Rotation paths and how fast each direction turns (degrees a step)
Each turn is a multiple of 5 degrees from 10 to 175, or 0.
Each row of a path follows its step; steps can be skipped.
path 1
step 1: [-22  -8   9  19  18  25   9 -11 -19 -19  11   0  15 -10   2  31  -6  18
  13 -13  -2  19  -1  15  16   0  17 -20  30  -1 -23  10  17 -18   0   2
  11 -17  32   3 -12  -8  -6   2  -6  -4  17  21  15   1  11  -7 -14 -25
  23  -4   6]
step 5: [ 20 -19  -4 -12  -3   1 -17 -13 -30  -1 -16   7 -29 -33  -6  14  22  28
   3  12  -2  -9  -2  14   5  -4 -12  -3  -1 -27  21  13 -17  12  -2 -20
   0   0   8  32  20   8   2  -6  -2   6 -10   5  -6   1  20  26  -6  -4
 -19 -18  23]
step 7: [ -3  21   0  12  13  13 -22  11 -13  16  16 -12  -2   4 -10  12  11 -23
 -21  -2  -7  10   4  10 -13  31  -2  -5  -9  -1  12  28  -9   3 -13  -5
  -4 -10  -5  27  -7  -5 -13   1  21  14 -28  23  -3 -20 -30 -15  21 -12
  33   4 -19]
step 8: [ 14 -17 -16 -10 -29 -23 -10   6  13 -19   6  30 -25  12 -15  12   0  14
  29  -3  14  -9  22  -7   0  10 -16 -14  -2  17   2 -29  10  11  -7   9
   1  -5   0  11  18  -4  -1 -12  -2   1 -11  -8  -3 -33 -21  37  20  -3
 -18   5  -3]
step 9: [  6   2   8  -8  13  -1  13 -32  -8  -7  26  10   8 -28   9   8 -33 -18
  13  -5 -15 -24 -27  -2   0   5  16   7  -1   4   7  13  26 -15 -17   0
  16   0   9 -19  24  -9  -3 -33 -26  20   5   5  11  -6 -11 -28  -1  -3
  -7 -14  -2]
step 11: [-12  13  30  -2   7   6 -10  11   9   5 -21   1  18   8 -30 -15  -4  -3
  24  -7   4   2 -15   3   8   8   5 -24   8 -10  -2 -11   1 -10  22  31
   4  -8  11  30  15 -10  -7  -9   6 -17  -8 -13  -4 -14   6   6   8 -25
 -52 -10 -18]
step 13: [ -9  -4  -7   2  17   1   8 -16  -9  15   4  24   7  -9   9 -16  12  36
  -9 -28   1 -16   6  15  10  17 -20   5  -2   4   4  -8  15  12   0   7
 -19 -28   1  21  -1  41  18   2   2   9  23  19  10 -26 -17  27   9   8
  -2   2  21]
step 15: [ 14   2   0  15  19  10 -12  -3  24 -24  23 -34  13 -11  13 -10  17   3
  -6  13  -3  -4  19  30  16  29 -23  -9  -1   2   3  21   9   5   7   3
  -4   4   1   9   4  -2  -7  16  16  24 -12   1  -8  11  19 -40 -10  15
  -4 -19  -3]
step 18: [-15  11 -33 -12  24  11 -11  -5  -7 -32  15   2 -14  -3  24   0   8  16
  10   4 -10   8  -3 -11  19  -1  -9   8 -19  -6 -20  28  11  22   6 -13
  25  19 -17  11   2   4   3  -3   5  21  22  17  14 -15 -24  -2  20  17
   3 -23   1]
step 22: [ -8 -29   1  17  20 -22  -1 -11 -13   1 -12   0  -4   1 -25 -14  -9  -4
  33 -22  12  -6 -18 -11  24 -14   2  39  30 -13 -12  -7 -20 -19  10   3
  -6   1  24  -6  15  15   8   1 -21  10  11  -3  14 -15  10  14  17  11
  -1  16  -5]
Speeds:
[ 3  0 -5 -2  1 -2  4 -2  0  6 -2 -3  2 -2 -3  4  1  5 -3  0 -5 -1 -1 -2
 -8  3  6  3  0 10  7  2  7  3 -7  2  0 -3  1 -2  2  4 -1 -7 -3 -1  5  0
  0  6  5  4 -7  0 -2  0 11] => 100
[  3   4  -6  -5  -6   4 -11   3  -5   2   1   0  -3   5  -3   4  -6   3
  -6   0   2   4   2  -3   2   1  -5  -8   0   1  -3   0  -1  -9   5   3
  -1   3   5   1  -2   3   0  -3  -1  -1   1   0  -1  -2   3  -4   2  -7
  -3   2  11] => 115
[ 4  1 -8  7  2  0 -1 -6 -2  4 -4 -7 -1  2  5  5 -5 -6  2  4 -5  1  1  7
  4 -1  4  0  4  1  1  3  6  1  5 -2 -8  0  1 -5  2  2 -6  1  3  3  1 -2
  0  6 -7 -5  3 -5  4 -2 -3] => 135
[-6  3  1  2  1 -2  0 -9 -1  0 -5 -8  0 -4 -1  0  5  6  0  5  6 -5  3  9
 -2  0 -3  1 -5 -5 -3 -3 -5 -2  3  9 -3 -3 -3 -3 -5  7  0  1 -9 -2  0  5
 -5  4  3  0  0  0  0  5  2] => 35
[  1  -3  -3   0  -4   2   0   0   1   5   5   5   1  -3   0   0  11   4
  -1  -4   0   4   2  -2  -4  -7   9  -4   2  -3  -4   2   2  -2   2   7
 -10   1   2  10   0  -6  -1   1  -5   1   2   1  -5   3  -6  -3  -1   2
   0   5  -4] => 115
[ 2  1  0 -7 -2  2  1 -4  4  7  6 -1  1 -3  3 -3 -2  3  6 -2  2 -2  7  1
 -2 -2 -1 -1 -1 -4  3 -3  1 -1 -6  3  2  5  3 -3  5  7  7 -2  5  1 -3 -8
  0  0 -5  5 -1 -9  9  5 -3] => 85
[  1  -3   4   0  -8  -6  -1  -2   0  -2  -2   2  -2  -4  -4  -1  -4   5
   0  -2   0   0  -5   0  -5   5  -1   5  -5   2  -4   1   1  -4  -5  -3
 -10   5  -3  -4  -1   2   0   3  -3   3   9  -2   7  -4  -7   2  12   3
   1   0   1] => 80
[-2  5  1  0  2  4  3  2  4 -5  0 -2 -2 -6  6  7 -4 -1  2  1 -4  0  0  2
 -9 -5  0  4  1  3  5 -3 -9 -4  7  3 -6  3  4  4 11 -1  3  4  5 -1 -1  3
  5  2  3  0  3  3 -4  5  4] => 65
